Each path is a new rotation, seen through one point. The rows after it are directions, each followed by how far the rotation turns it, in deg/step (0 if it stays put).
Each turn is a multiple of 5 degrees from 10 to 175, or 0.
Rotation 1:
[ -5.4 -13.0 -15.2   6.9   6.8 -11.9   1.1 -17.0   8.6  33.3   8.3   7.8
  24.2]
[-13.9 -14.2 -12.4   6.1  14.6  -7.0 -17.9  18.0   5.3  12.5  29.3   1.8
  21.1]
[  1.8  -9.8  -8.0  22.4   2.4   3.1   2.6  -2.3 -12.9  23.6   8.0   6.9
  36.1]
[ -6.2 -22.6  -6.2  -9.0  10.5  -2.2  -5.4  12.6  17.1  14.5   8.9  21.2
  31.3]
[-11.6 -19.9  -7.4  16.1   7.8  -2.1   2.7 -17.8   5.8  30.8  10.7   2.6
  20.6]
[ -6.0  -9.4 -16.6  10.1  13.4 -12.5 -17.7  11.5  10.5  11.7  26.1   5.9
  25.3]
[ -3.1 -17.4  -3.1  20.2   8.6   9.2   6.8   2.0 -12.6  26.1  10.1   2.2
  32.3]
[  2.8 -12.7 -11.8  -2.0   3.3  -6.9  -8.4   9.1  18.2  13.8   9.5  24.5
  34.9]
[-15.7 -25.2  -6.2   7.7  14.3  -2.4   1.9  -8.3   8.0  31.0  13.8  -0.4
  18.7]
[  3.0  -1.4 -19.8  15.5   6.2 -17.9 -20.1   3.7   8.9  16.7  23.0   7.4
  26.2]
[ -8.3 -21.6  -2.5  15.8   8.8  10.7   2.0  12.5  -9.7  23.3  15.1   0.2
  30.7]
[  9.2 -13.3 -10.4  -0.5   2.3 -11.3  -4.5  -0.2  16.6  21.1   1.0  25.4
  33.1]
Speeds:
[  3.7  -7.9   5.9 -10.5  -5.3   6.1   9.7   0.6   5.5  -0.7 -12.0  11.8
   7.6] | 90
Rotation 2:
[  1.9   9.6  -1.4   2.1  27.6   3.4 -12.7  14.3  18.7  11.7  10.1  20.8
  20.6]
[-22.3 -20.8  -7.7  -1.2  12.2  13.2 -28.1  -9.5  15.7 -16.4   3.4  21.9
   2.1]
[  7.3 -26.7  -3.4 -14.8   1.3  -6.0 -27.4  22.4  20.9  14.1 -13.6   6.3
  -4.1]
[ 15.6   5.8  -1.6 -16.2  15.9  21.8 -17.9  -8.1  31.0  -9.5   1.2 -14.9
 -11.4]
[ 22.0 -16.4  19.2  16.1  10.7  19.5 -10.1   1.3  11.9  15.5  17.7  16.2
  -9.7]
[ 20.9 -18.5  -4.0  25.8  -0.6   1.1 -23.8 -22.3   9.9 -12.1 -19.6  -0.9
   9.2]
[ 18.1   3.8   7.5   7.5   8.8 -28.6  -6.3  -9.4  32.6  12.3  -5.0  19.7
 -10.7]
[  7.3  -1.7  -9.8  10.7  16.4  13.4  15.4  -1.5  29.7 -28.5  -4.8  17.9
  -2.1]
[-11.3 -23.2  -1.0  28.4   6.9 -11.9  -3.6  20.9  21.1   0.2   6.9   0.0
 -13.5]
[ -4.5   1.0  13.5  10.5  -6.9   6.1  -1.0   5.1  34.8  -8.0 -28.7 -13.3
   6.0]
[-12.6  -3.3   7.2   9.1  -1.9  14.5  10.9 -10.9  28.1  29.5  -4.7   5.5
 -26.6]
[  8.5  -7.1 -22.2  22.7  14.4  30.7  11.1   2.7  12.4  17.5 -13.3  -8.2
  14.8]
Speeds:
[-7.8  4.2  0.7 13.9 -4.6 -3.2 18.3  1.6  5.6  1.3 -6.9 -5.2 -1.8] | 25
[ 1.6  4.1 -0.9  9.3 12.8  8.6  2.0  9.2 -3.2 -3.2 15.7 -6.9  2.3] | 95
